Each path below is one point turned by a fixed rotation once a step. After each direction that follows a path, write how fast that rotation turns it, in degrees a step (0 if it stays still).
Each turn is a multiple of 5 degrees from 10 to 175, or 0.
Each row of a path follows its step; steps can be skipped.
Path 1:
step 0: [ 1.28 -0.04  0.01  1.77 -0.55 -0.52  0.19 -0.02  1.43 -1.86 -0.95  1.40
  0.05  0.22 -0.42  2.43 -1.54  0.58  2.01  0.21  2.73  2.30 -2.00  0.59
 -0.32 -0.63  1.23  0.39  0.36  0.80  1.28  0.32  0.04 -0.10  0.41  0.93
 -1.24  0.72  2.12  0.73 -1.65 -2.15 -0.61  0.18  2.02  0.30  2.32]
step 1: [-1.23 -1.20  0.34 -0.90  1.79 -1.20 -0.94 -0.40 -1.03  0.72  1.45 -1.32
  0.73  0.06  1.79 -0.49 -0.17  2.62 -1.06 -0.63  2.07 -0.56 -0.48  1.87
  1.09 -0.53  0.60  2.78 -0.57 -0.58 -2.39  0.78 -1.08  0.67 -0.47  0.28
  0.73 -1.76 -0.32 -0.28 -0.27  0.14 -3.48 -1.48  0.33  0.55  0.72]
step 2: [-0.88  2.21 -0.52 -1.55 -0.51 -2.99  0.42  1.16  2.25  0.93  0.94 -0.62
  1.09  0.92 -2.02 -1.11  0.85 -2.48  1.13 -0.21 -0.67 -2.25  1.17  0.96
  0.21 -0.28  1.16 -0.99 -1.01 -1.06  1.64  1.09  0.54  0.45 -2.00 -0.25
  1.85 -0.37 -0.89  0.28 -0.92  1.19 -0.21  1.20  1.31  0.30 -0.05]
step 3: [-1.92  0.87  1.38  1.39 -0.54  0.84  1.35 -1.73  0.28 -1.41 -2.21  2.34
 -0.81  1.84  0.58  0.96  0.24 -1.16  0.45  1.44  1.57  1.77 -1.49  1.06
 -0.08  0.04  1.49  0.76 -0.19 -0.38  0.78  2.51 -0.33 -0.46  2.16  0.34
  0.70  0.40  0.06  0.41  0.51  1.45  1.77  1.35  0.50 -1.46  1.79]
step 4: [-1.02 -1.71 -0.13 -1.78  1.05 -1.18 -1.83  0.90 -0.72  1.10  2.51 -0.25
 -1.75 -1.44  1.49  0.52  0.84  1.05 -0.73 -0.52  1.41 -1.26 -2.67 -0.42
  1.99  1.18  0.26  0.04  0.00  0.41 -1.62  0.57 -1.53 -1.38  2.03 -1.14
  0.38  0.02  0.71 -1.88  0.19 -0.13 -0.45  0.16  0.39 -2.80 -0.89]
step 5: [ 1.86  2.18 -1.06  0.78 -0.06 -2.28 -1.47  1.26  0.93 -1.22  1.19  0.79
  1.39  0.16 -0.12 -0.27  0.72  0.94  2.28 -0.48  0.44  0.07  1.12 -1.45
  0.85  0.87  1.92 -2.14 -1.41 -0.42  0.95 -0.06  0.49  0.81 -3.72  0.38
  0.02  1.00  2.32 -0.58 -0.09 -0.27  0.32  0.10  0.84 -1.30  0.71]
step 6: [ 0.93  1.08 -0.27  0.22  0.16  1.37  1.75 -0.99 -1.04  0.62 -1.24  1.59
  1.61  0.73  1.76  1.13 -1.48  0.92  0.55  2.19  1.13  0.03 -1.58  1.77
  1.51 -0.19 -0.77  1.70  0.25  0.52 -0.78  3.42  0.39  1.17 -0.89  0.09
  1.28 -0.41  1.68  1.18  0.03  0.36 -0.27  0.10 -1.57  1.70  2.22]
step 7: [-0.38 -2.03  0.87 -1.84  0.56 -2.41 -1.23  1.16  2.04  1.88  0.77 -1.81
 -0.82 -1.56 -1.31  0.96 -1.12 -0.36 -0.03  0.19 -0.86 -2.16 -0.83  2.29
  0.33 -1.64  0.58 -0.68 -1.26 -0.27 -1.05  2.04  0.43  0.35  2.81  0.93
 -0.11  0.21  0.09 -0.29 -0.11 -0.55 -1.91  1.28 -0.95 -0.23 -0.14]
step 8: [-1.82  2.12  0.88  1.94  1.05 -1.93 -1.02 -1.45  0.33 -0.24 -1.72 -1.93
  0.61  0.55 -0.91 -0.78  1.20 -1.34  0.70  0.09  1.38  1.86  0.47 -0.13
  0.37  0.25  2.56 -0.76 -0.14 -1.31  1.72  0.14  0.79  0.37 -1.63  0.56
 -2.63  0.49  0.03 -1.89 -0.30  1.55 -0.63  0.51 -0.42 -1.95  0.88]
step 9: [-0.74  2.42 -0.29  0.65 -1.02 -0.05  1.58 -1.40 -1.72  1.24  0.56  0.64
  0.14  0.52  2.20  0.89  0.32 -1.13 -0.81  1.00  1.20 -0.33 -1.66  1.01
  4.48  2.08 -0.75  1.04 -0.07  2.02 -1.14 -0.15  0.06  0.40  0.53 -1.59
  0.60 -0.03 -1.56  0.74  0.79 -0.86  0.19  0.86  0.98 -0.77  0.30]
[-0.80  0.50  0.26 -0.08 -0.15  0.06 -0.02 -0.10  0.23 -0.22  0.20 -0.38
  0.16  0.72  0.48  0.31 -0.60  0.53  0.20  0.11 -0.37  0.66  0.52 -0.36
 -0.11  0.14 -0.39  0.76  0.00 -0.13  0.15  0.23  0.19 -0.14  0.23 -0.83
  0.25  0.44  0.21 -0.50 -0.14 -0.59 -0.16  0.04 -0.54 -0.13  0.11]
135
[-0.22  0.68 -0.05 -0.77  0.33  0.22 -0.51 -0.45  0.43 -0.43 -0.40  0.74
 -0.38 -0.11 -0.68  0.56 -0.31  0.11 -0.27 -0.37 -0.49 -0.26  0.00  0.25
  0.15  0.10 -0.50 -0.12  0.04  0.35  0.13  0.03  0.70 -0.03  0.16  0.18
  0.62 -0.23  0.04  0.23  0.07  0.72  0.03 -0.19 -0.36  0.21  0.29]
95
[-0.10 -0.08  0.75 -0.03  0.24 -0.75  0.11  0.12  0.02 -0.18  0.01  0.48
 -0.55  0.22 -0.43 -0.38  0.28  0.36  0.45  0.20  0.21  0.05  0.35 -0.71
  0.12 -0.38 -0.08 -0.62  0.24 -0.58  0.60 -0.20  0.71 -0.10 -0.14  0.14
 -0.35  0.50  0.16  0.21 -0.41 -0.24  0.22  0.53  0.19  0.63  0.35]
135
[ 1.13  0.25 -0.53 -0.58  0.18 -0.18 -0.23  0.09 -0.13 -0.43  0.83  0.22
  0.34  0.22  0.78  0.26 -0.41  0.28  0.00  0.20  0.02  0.26 -0.23 -0.11
 -0.30 -0.88 -0.26  0.39  0.22 -0.01 -0.05 -0.08  0.54  0.11 -0.31  0.30
 -0.32 -0.02  0.33  0.51 -0.03  0.02 -0.38 -0.15  0.37  0.01 -0.19]
70
[-0.17 -0.03 -0.05 -0.04 -0.54 -0.20 -0.23 -0.24  0.18 -0.29 -0.16  0.14
  0.25 -0.63 -0.34  0.77 -0.54  0.03 -0.10 -0.25  0.08 -0.15  0.91  0.39
  0.25 -0.52  0.49  0.29 -0.35 -0.11 -0.30 -0.12 -0.24 -0.08 -0.23  0.14
 -0.10  0.75  0.18  0.15 -0.21 -0.27  0.85  0.40  0.54 -0.07 -0.78]
145
Path 2:
step 0: [ 0.68 -1.62  1.47  0.94  2.90 -0.24 -0.30 -0.02 -0.27  2.16 -0.67  0.43
  1.44 -0.83  1.40 -0.36  1.05 -0.63  1.03 -1.67 -2.32  0.40 -1.30 -2.60
 -1.63  0.93 -0.89  0.33 -1.04 -1.46  0.79 -2.06 -0.61 -0.24 -0.44  0.77
 -1.64 -0.97 -1.26 -1.18 -0.74  0.10 -0.55  2.20 -1.66 -0.79  0.96]
step 1: [-1.35 -0.21  1.51  1.13 -1.50  0.27 -1.31 -0.95 -0.61  1.92 -0.24  3.61
 -0.30  0.53  0.11  0.23  1.72  0.14 -0.08 -0.02 -0.56  0.19 -0.47  3.23
 -2.70  1.24 -0.81 -0.02  0.76  1.27 -0.34 -0.15 -0.08  0.79 -0.71  0.78
 -0.22  0.18  0.47  0.24  2.38 -0.70  2.71  0.03  0.85  1.81  0.18]
step 2: [ 0.77 -0.39  0.75 -0.49  0.91  1.25 -0.61  1.85  1.74 -0.29 -0.44  1.07
  1.14 -1.62  2.02 -1.30 -0.34 -1.82 -0.24 -1.59 -1.01 -2.50  0.27 -0.72
 -0.36  0.19 -0.07 -0.05  0.42 -0.95 -0.30 -1.21 -1.69 -1.35  0.52 -1.14
  1.53 -0.19  2.39 -1.39  0.90 -1.36  0.48 -2.57 -1.80  0.64 -2.10]
step 3: [-1.01 -1.51 -1.00  0.43 -0.27 -1.21  0.08 -0.69  0.56  0.61  0.67 -1.28
  1.12  0.24  0.11 -1.50  0.44  0.14 -0.39 -0.24 -1.10  1.23 -0.77  1.28
 -2.88  0.72 -0.08 -1.57  0.24  0.31  1.59 -0.94 -1.16 -2.17 -1.74  0.10
 -0.76 -2.23  0.03 -0.99 -1.33 -3.85  0.98  1.84 -0.04 -1.43  0.91]
step 4: [ 1.22 -0.78  0.20 -1.84 -0.92 -1.73 -0.66 -0.34 -2.18  2.01  2.50  0.85
  0.56 -1.82  0.57 -0.01  1.48  0.42  0.33  0.30  0.02 -1.44 -0.81  0.55
 -0.78  0.06 -1.22  0.35  0.95  0.13 -3.30  2.21  0.58 -0.17 -1.45  0.90
  2.08  0.64  0.76 -0.76  0.47 -0.57  1.77 -0.34 -1.76  1.26 -0.20]
step 5: [ 0.37 -0.98 -1.28  1.75  0.93  0.67 -2.32  0.48  2.24  0.91  1.01  1.03
  1.25 -1.77 -0.19 -0.66  0.77  0.47 -1.12  0.24 -1.92 -0.49  0.07 -1.16
 -1.72 -0.32  0.71  0.61 -0.94 -1.24  0.53 -0.53  0.31 -2.19  1.40  1.82
 -1.82 -1.56  2.01 -1.42 -2.21  1.48 -0.81 -1.10 -0.02  1.41 -1.04]
step 6: [ 0.99 -1.14  2.15  0.03  0.57 -1.66 -0.06  0.38 -0.51  0.66 -0.54  2.83
 -0.10 -1.31 -1.44 -0.19  1.33 -0.43 -1.82  0.08  1.50  0.86 -0.08  1.62
 -0.75  1.40 -0.90  0.67  0.54 -0.03  2.19 -1.04 -0.36 -0.31 -0.97  0.33
  1.03 -1.51 -1.06  0.46 -2.22 -0.92  2.32 -0.43 -1.25 -0.65  3.12]
step 7: [ 1.42 -0.73 -0.05 -3.06  0.55  0.28 -0.64 -1.74 -1.83  0.49 -0.06  0.93
  0.33 -0.17 -1.49 -1.65  1.35 -1.50  1.76  1.77 -1.28 -1.46 -0.37 -0.99
 -0.62  0.57 -2.19  0.28  1.54 -0.85  0.51 -1.35  0.11 -0.62  0.98 -0.37
 -1.20  0.09  1.45 -0.92  1.18 -0.38  1.67 -1.11 -0.18  2.04 -2.69]
step 8: [ 1.33  0.42 -0.94  1.33 -0.13  0.70 -1.24 -1.96  2.39  0.64  1.08 -0.32
  0.60 -0.37 -0.11 -1.19  0.07  0.05 -1.94  0.06  0.21  0.86 -1.60  1.51
 -0.76 -2.12  1.81  0.63 -0.88 -1.31  1.09 -1.20  0.22 -1.73  0.44  1.09
  1.34 -0.26  0.45 -1.25  0.79 -2.70  1.70 -2.90  1.44 -0.51  0.80]
step 9: [ 2.43 -0.22  0.42 -0.56 -0.29 -2.45 -0.53  2.68  0.24 -0.16  0.56  0.50
  0.37 -0.06 -1.28 -1.96  0.84  0.03  0.69  3.45 -0.52  0.36  0.41 -1.13
  0.49 -0.64 -0.79  0.15 -0.05 -1.15  0.63  1.77 -0.80  0.81 -1.81 -0.60
  1.04 -0.97  1.25 -0.85 -0.07 -1.91  1.02  1.18 -2.82 -0.99  1.11]
[-0.38 -0.13 -0.37 -0.09  0.06 -0.16 -0.30  0.78 -0.41 -0.61 -0.38 -0.08
  0.44 -0.83  0.49  0.11  0.11 -0.22 -0.50  0.40  0.72 -0.41  0.07 -0.02
  0.23 -0.38 -0.44 -0.55 -0.10  0.06  0.52 -0.08  0.01 -0.60 -0.25 -0.28
 -0.74  0.06 -0.23  0.15  0.54  0.04  0.14  0.06  0.12  0.21  0.47]
100
[-0.07 -0.25 -0.14  0.17  0.47  0.27 -0.09  0.34  0.32 -0.27 -0.32 -0.61
  0.47 -0.15  0.06  0.08  0.03 -0.47  0.00  0.14 -0.50  0.35 -0.02  0.38
 -0.19  0.55 -0.11  0.12 -0.52 -0.42 -0.05 -0.14  1.01 -0.52  0.22 -0.26
  1.01 -0.43 -0.55 -0.48  0.17  0.40 -0.35 -0.23  0.42 -0.11 -0.03]
130
[ 0.25 -0.29 -0.56 -0.44  0.09 -0.47 -0.01  0.13 -0.02 -0.50 -0.50 -0.32
  0.29  0.40 -0.37 -0.43  0.14  0.20  0.37 -0.98 -0.06 -0.35  0.19  0.65
  0.26  0.70 -0.40 -0.24  0.24  0.44  0.28 -0.41 -0.38 -0.10  0.33 -0.30
  0.11  0.51  0.26  0.35 -0.60 -0.19 -0.02 -0.58  0.31  0.13  0.13]
85
[ 0.46 -0.45  0.32  0.52  0.48 -0.42  0.54  0.31  0.52  0.78 -0.68 -0.07
  0.57  0.49 -0.23  0.01 -0.56  0.00 -0.32  0.02  0.40  0.68 -0.28  0.26
  0.28 -0.17  0.17 -0.44 -0.42  0.19 -0.08 -0.18  0.09 -0.21 -0.02  0.17
 -0.50  0.26 -0.23 -0.28 -0.43 -0.44  0.32  0.54 -0.23 -0.12  0.29]
130
[ 0.78 -0.57  0.31 -0.49  0.49 -0.07  0.49  0.23 -0.32  0.00 -0.60  0.14
 -0.38 -0.15  0.52  0.21  0.31  0.41  0.07 -0.12 -0.40  0.15  0.43 -0.54
  0.61 -0.63 -0.66  0.14 -0.10 -0.04 -0.34  0.26 -0.30 -0.28  0.49 -0.21
  0.57 -0.28  0.66 -0.14  0.36  0.00 -0.20  0.22 -0.27 -0.01  0.10]
155
[ 0.04 -0.36 -0.73 -0.27 -0.24  0.00  0.02  0.25  0.45 -0.06  0.51 -0.44
 -0.45 -0.38 -0.39  0.12 -0.72  0.30  0.06 -0.09 -0.30  0.16 -0.25  0.23
 -0.45 -0.26  0.00  0.14 -0.56  0.48 -0.10  0.76  0.03 -0.42 -0.53 -0.69
  0.13  0.28  0.05  0.29  0.14 -0.57 -0.49  0.14 -0.79  0.33 -0.02]
60
[ 0.45  0.23 -0.20 -0.15 -0.25  0.44 -0.19  0.14 -0.46  0.25 -0.25 -0.04
  0.31  0.09  0.15  1.00 -0.71  0.40  0.03  0.36  0.17 -0.21 -0.11 -0.15
 -0.41 -0.19  0.31 -0.55 -0.31 -0.55 -0.42 -0.90 -0.28 -0.30  0.05 -0.15
  0.18  0.25  0.36  0.14 -0.41  0.19 -0.07 -0.66 -0.06  0.35 -0.73]
130
